0:  16  13  37 -34  16 -18 -42 -12  31  13  14 -36 -23  26   7  25   8
1:  10 112   3 -17  -9  -6  57 -33  12  26 -65  83   6  30  49   0  18
2:  30 -21 -34  30  51 -49   3  65  22  41  35 -33  -8 -23  24   1  21
3:  43 -42 -20  21   8  30   6 -29  17 -31  19  10 -18 -20 -17 -12 -45
4:   4 -26  33  -4  -3  19 -10   3  11 -21   8 -46  -4  29   6   7 -33
5: -19  56 -21   9   2 -13  29  -7  -4  19 -18  78   6   5  39 -11  26
6:   3   6  16 -16  52  -1 -28 -25  -1  52  36 -30   8  51 -24 -15  50
7:   9  28  -7  13  27   5  29 -13   2  29  14  28  19  28  14 -16  10
8:  26   8  11 -38   8 -26 -54 -36  49  -9  53  -5 -42  -6  27  40 -31
9:  -9  67  -3 -20  14 -27 -52 -25   8  28  40  44 -32 -30  15  49  17
10: -42   9 -35  29 -48  15  56  -2 -33 -28 -63  86  17 -16  27 -42   8
11: -20  16 -15 -11  -5 -30  14  -4  -4  23 -28  26  18  19   7 -34  53
12:  23 -37   6  -7  -2 -10  20   5  22 -14  -8 -45  28  22 -23 -21  -5
13: -61  45  56 -49 -33 -17 -35   1 -27  -6  40 -64  64  32 -17  75 -10
14:  38 -66  -7   5   7  19  -4 -22  22 -25 -13 -12 -17   2 -36 -44  -9
15:  35   3   5   5   6  10  -7  -3  29 -11  -9  18 -39  -6  22   6 -28
16: -74  55  27 -26 -21  -6 -57 -27 -43   4  38  17  22 -22 -40  69  30
17:   7 -24 -29  22 -13 -12  46  19  29 -23 -48  22  24 -10 -36 -40  18
18: -43   5 -38  37 -45  23  56  -9 -42 -34 -58  93  15 -22  24 -41  -1
19:  -3  46  10  17  29  -3  32  32  24  46 -42  10  24  47 -15 -26  67
20:  -6   1  59 -19 -30   3  21  16  49 -39 -19 -28  13  61  51  24 -49
21: -18 -51 -33  47  26  -5 -15  57 -47  24  55 -61  21 -47 -44  -1  25
22:  15 -71 -15 -29 -27 -38 -21  41   8 -12 -80 -57  -9 -18 -61 -43  59
23: -10  46  39  27  -8  21  76  23  18  -7   6 -21  89  68   2  15 -42
24:  48 -92  -9   4  13   8 -48  -8  12 -29  41 -38 -83 -43  45 -10 -62
25: -45   2  30 -71 -28  -8 -49 -36 -53   6   7 -62  43  18 -62  23  39
26:   3 -26  16 -30 -30 -19 -44   9  21 -37 -11 -11 -57 -33  55  40 -44
27:  24   4  -5 -25 -27  -9  34 -18  50 -17 -74  36  -1  36 -15 -47  19
28:  17  19  33 -36  21 -14 -44 -11  33  17  19 -26 -25  24   4  24  10
29:  28  -4 -38 -53  10 -46 -61 -44   3  22  16  21 -66 -47  17   9  31
30:  23  25 -14  46  41  60  14 -28 -20  20  28  37  -5 -10 -32  -2 -17
31: -19 -17 -13  24 -25  35  20 -18 -33 -30  -7  24  22 -21 -40 -15 -13
32:  -1   0  23 -20  -3  -7  -7  33  -2  10 -23 -46   1  11   5  17   2
33:  27 -57  31 -67 -26   4 -65 -32  -2 -42  19 -60 -77 -21  59  35 -88
34: -19  13  -5  -2 -30   1 -16   9 -27 -25   1   8 -15 -46  22  50 -35
35:  20 -16 -31  -1   7  18   2 -51 -13  -1   4  45 -29 -20   1 -36  -6
36:  24 -11 -25  18   7  18  47   1 -23   9 -24  -8  26   3 -26 -36  -1
37:  17  13  -6 -31  23 -15 -27 -23  15  25  45  -2 -26   0  31  26 -14
38:   7 -17 -10  58 -11  62  48   3 -11 -41 -14  27  15  -9 -15 -18 -56
39:  27   7  41  -4  29  20   0  19  26  17   3 -60   8  43 -29   9  -3
40:  34   5   5   4  36   6  -6   7  24  26 -13 -12 -28  10 -22 -12  26
41: -21  12  25 -49 -49 -36   3   5  24 -27 -28 -26  27  24   9  19  -8
42:  27 -62   3  16  17  23  15  -3  11 -10 -14 -11 -34  23  34 -52 -18
43: -75  26   8  15 -80  19  12   3 -40 -63 -41  66  24 -33  21  36 -33
44: -12  47  -2  33  41 -32 -27  46  41  42  55  16   1  -9   3  35  42
45: -43  17  20 -72 -36 -17 -39 -75 -28  -3  -4   8  15  31 -12  -2  30
46:  24 -22  -2  -9  29  21 -22 -21 -17  25  -1 -22 -25   7 -31 -25  21
47:  49  15  23  44  51  13  52  50  75  24 -42  -3 -10  67  18 -36  15
48: -12  -6  -5  33   1  20  39   8  -9 -14   9  13  24  16  21 -14 -32
49: -21  35   2  31  -5   3  -2  11   4 -10  25  41   6 -19   2  26 -11
50:  -7  20   9  33  17  28  17  26 -16   9  12 -16  47   3 -64  18   8
51:  25  36  -9  26   6  18  47  -5  15  -9  17  49  -9   1  83  14 -75
52:  19 -65  28 -19  49  -7 -56  -1  10  22  91 -96 -23  21  16   6 -12
53: -29 -21   4 -29 -17 -58 -35  33   6   0  -5 -41   7 -19  -4  19  39
54:  23 -36 -19  31  27 -10   9  54   8  14   2 -30 -15 -14  10 -21  -2
55:  -3 -62 -26   9 -31  30   5 -12 -30 -52   5 -16  17 -42 -60  -5 -40
56:  17  -1 -24  -3   5 -36   6  18  22  15 -29  19 -25  -5  49 -21  20
57: -10   8   6 -34 -56 -13 -17 -37  -6 -55   5  14   1 -29  27  52 -62
58:   0   6   6 -17  38 -47 -69  27  26  34  66 -15 -61 -22  64  39   7
59:  29 -35  18 -15  -1 -19 -14  21  34 -14  -7 -28 -56  13  86  -8 -37
60:  18  34   7  19  39  24  -1 -14   6  26  25  23 -20   2   3   6   3
61:  41   4  17   5  54  -8   5  37  54  44 -22 -31 -23  46  -7 -28  46
62:  34 115  30  -4  34  11  18 -63  64  24  56  66   9  61  45  48 -38
63:  -6   9  58 -14 -24   2  15  13  50 -33  -8 -20  12  50  44  23 -45
64: -32  -8 -47 -14 -36 -66  -4  19 -14   3 -64  35  16 -41 -18 -20  89
65:  42  14 -27  33  20  16  12  13   9   9 -12  53 -69 -36  63 -10 -28
66:  26 -35 -20  -4 -45  11  43   4   8 -52 -63  27 -27 -12  56 -34 -61
67:   0 -13 -28 -10  11 -11 -37 -39 -13   6  47  -1  14 -42 -79  12  28
68: -21 -13 -28   6 -24 -33   4  27 -10 -10  -1   7   9 -35  11  -6   8
69: -42  22  11 -51 -16 -40 -53 -18 -17  21 -13   3  -4  -1 -11  19  65
70:  -6  44  13  19  28  -3  37  36  21  41 -48  13  25  50 -16 -24  62
71:  16   0 -30  -9  -9  -5 -11 -12 -24  -7  10  16 -23 -52  24  21 -28
72:   35 -104  -10   23   -1   45   13   -2   -3  -39  -57  -28  -25  -11  -64  -77    4
73: -40  41 -20   6 -41  14  35 -37 -34 -16 -60 105   0  -7  29 -22  19
74: -27 -22 -28  30 -33 -56  67  98  27 -12 -82 -14  79  10 -58 -53  70
75: -20  17   8  16 -15  -2   9  24   8 -12 -15  22   1 -10  28  11  -3
76: -23  10  -4 -23 -43 -36  32   7   7 -10 -46   0  48  24  -5 -15  22
77: -36 -83   0  16   5  41 -14   4 -65  -8  24 -70  43   6 -96 -33  25
78:  19  -1  -1 -18 -26  -9  32 -20  37 -20 -75  33  -1  29   0 -40  18
79:  25   1  -8  12  14  -4  29  30  19  13 -41   6 -11   8  14 -27  14
80: -17  22 -25   8  13  12 -34  -7 -63  16  91 -15  16 -62 -24  69 -34
81: -24  66  19 -25 -30  36  -4 -74 -34 -11 -15  58   7   2   4  33 -16
82: -20 -31  12 -27 -30 -13 -27   0 -22 -22  -9 -22 -17 -11  24   4  -6
83:  29   6 -13 -24   4 -15  -9  -1   5  13 -15   8 -42 -21  23  -1  -5

 16 -65  27 -11  46  -1 -56  -2   1  16  90 -87 -22  21  17   4 -22 -> 52 4 0
 -5 -40  -3  -6   9  -3 -16 -21  -9   4  11 -17   4   9 -25 -30  28 -> 46 12 14
  4  -4  23 -52 -13  20  -9 -67 -29  -3  -2 -27  15  37 -18  -9  -8 -> 45 46 4
  4 -20 -30  27 -18 -11  41  16  24 -26 -38  30  20 -11 -32 -34  16 -> 17 36 79
-28 -21 -24  -8 -22 -39 -10  22 -13  -9 -11  -2   0 -32   9  -3  24 -> 68 53 82
 27 -35  24 -25  -3 -23 -19  18  33 -15 -11 -33 -54  11  83   0 -32 -> 59 26 15
  2  27 -23  26  -9 -11  70  16  22  -1 -54  35  60  11 -52 -36  42 -> 17 70 76
  0 -63  -3 -35  -3 -24 -54 -15 -18 -11  44 -53 -19 -16  13   6 -15 -> 82 52 4
 -1   3  19 -22  49   0 -24 -28  -3  50  36 -29  -1  40 -15 -14  44 -> 6 46 28
 10   3 -18 -10   8 -41  -2  17  24  18 -20  20 -26  -3  44 -20  25 -> 56 83 79
-15  23 -20  24  18  17 -24  -6 -62  17  95 -17  19 -59 -17  65 -41 -> 80 34 71
-21 -31   9 -20 -21  -8 -26   1 -11 -21  -2 -18 -14  -6  18   6  -6 -> 82 4 32
-18  27  10  13 -13  -5  11  27  12  -3 -12  20   2   2  25  12  -5 -> 75 49 48
  9  -6 -35  -7 -15 -12 -18  -8 -29 -10  19  13 -17 -60  12  27 -33 -> 71 34 68
 -3  49   6 -22 -22  13  13 -56   8 -16  -5  54  10  16   3  15 -22 -> 81 49 7
-33 -71   2  17   6  32 -10   0 -67   1  23 -72  49   3 -91 -32  29 -> 77 21 50
  7 -21 -12  58 -12  65  45  -3 -19 -40 -10  26  13 -17 -21 -15 -53 -> 38 31 48
 37  -4 -11 -26   6 -15  -7  -3   7  10 -27  -8 -40 -18  26  -3  -4 -> 83 15 56
 33 -20 -33  20  43 -44  -2  56  23  41  38 -34 -12 -27  27  -1  12 -> 2 54 56
-27  26   7  31   0  10   1  12   3 -10  25  37   2 -11   6  26 -16 -> 49 75 48
-10   8   5  27  18  22   5  24 -21  17  12 -28  39  -4 -70  14  23 -> 50 36 39
-34 -73   2  12   1  36 -19  -5 -74  -6  22 -77  48   3 -99 -29  30 -> 77 21 55
 46   8  16   7  53  -6   0  27  44  46 -20 -30 -21  45  -6 -26  45 -> 61 40 79
 21 -64  -7 -22 -20 -30 -16  39  12 -14 -80 -59  -6 -11 -58 -36  51 -> 22 12 53
 52 -95 -13   0  17   5 -49  -6  13 -27  42 -35 -88 -47  47 -13 -60 -> 24 33 59
 35  -4 -17 -16   8 -11 -15 -10  -3  15 -17   2 -41 -26  22  -5   1 -> 83 15 71
-20 -54  -5  23  -7   2 -31  40 -35 -10  16 -58  19 -38 -66   8  17 -> 21 77 55
 26 -39 -23  32  25  -8  16  53   9  13  -3 -22 -16 -20  10 -24  -3 -> 54 79 2
 16 -27 -42   1  -1  -3  14 -30 -26   1   8  22   3 -26 -15 -29   3 -> 35 36 31
-25  41  52   3  25  18 -30  -7  -8  15  92 -48  37  21 -26  73 -24 -> 13 80 50
  8 -25  37  -6   0  27  -2 -11   8 -21   0 -34  -9  33  13   3 -35 -> 4 12 32
 19 -26   3 -17  21  19 -22 -26 -22  22  -6 -28 -24   3 -33 -26  28 -> 46 40 14
-20  55 -30  17   2 -12  35  -5  -9  23 -18  79  11   3  35 -15  30 -> 5 11 7
  4 -44 -13  47   3  10  12  63   4 -20   9 -35   7 -23 -17   0 -25 -> 54 12 68
 36   8 -27  36  21  16  14  16  11   4 -11  52 -68 -39  63 -10 -36 -> 65 15 83
 24  31  -9  27   3  21  54  -7  20 -10  20  51  -8  12  82  10 -76 -> 51 48 65
 12  -9 -22  14   1  23  50   2 -27   3 -23 -12  34   6 -28 -28  -7 -> 36 48 31
 26   3 -36 -57  15 -54 -61 -45   4  31  28  22 -61 -54  17  10  30 -> 29 37 9
-82  34  15   9 -83  15  15   2 -39 -61 -39  69  27 -26  16  37 -27 -> 43 73 10
  6 -11 -32 -16   8 -13 -40 -45 -15   2  48  -2   7 -48 -81  12  24 -> 67 46 80
  4   2  20 -17  43  -1 -23 -29  -3  44  31 -30   6  46 -17 -22  48 -> 6 46 40
-38  20   8 -47 -13 -34 -54 -17 -18  22 -11  -1  -8 -10 -15  19  61 -> 69 53 45
 30   8  35  -5  28  10   1  23  27  18   5 -64  13  45 -31   8  -3 -> 39 32 12
-24 -30  11 -29 -27 -16 -34   6  -7 -21  -3 -22 -18 -11  20   6  -2 -> 82 53 32
 34   8   3 -11   1   3  -8  -4  35  -8  -8  20 -44  -6  18   5 -30 -> 15 83 37
  3 -23 -38  -9   9  -6 -43 -37 -19   2  43   4   6 -41 -78  13  24 -> 67 46 55
-19  69  15 -23 -25  32  -6 -67 -35 -10  -5  56  -5  -2   8  37 -19 -> 81 49 57
 12 -31   3  -7  -8 -10  14   6  15  -9  -8 -40  31  21 -29 -16  -2 -> 12 4 32
  7 -14  14 -31 -31 -26 -38  15  19 -29 -13 -12 -58 -38  54  35 -39 -> 26 82 59
 25  16 -19  45  36  60  11 -28 -27  19  26  28 -13 -15 -31  -6 -12 -> 30 60 35
-20  15  24 -46 -53 -41  -2  12  16 -28 -30 -25  31  20  13  26  -6 -> 41 76 32
-33 -82  -4  14  -3  42  -7  -2 -73  -9  17 -70  51  -1 -99 -37  21 -> 77 55 21
-17  19  -6  -8 -29  -8 -20  19 -22 -17   6   0 -10 -49  16  50 -36 -> 34 71 57
-14  39  30  20 -12  18  73  24  22 -11  -4 -16  85  69   3  11 -35 -> 23 48 63
-25 -23  10 -26 -18 -47 -34  39   5  -2  -5 -40   5 -20  -4  20  32 -> 53 32 82
-31  51  50  34 -27  78  56  16 -33 -35  10 -14  66  35  -3  51 -94 -> 23 48 38
 29  -2  11 -27  10  -6  18 -23   8  14  -3 -30  18  43   5 -22  -7 -> 12 39 4
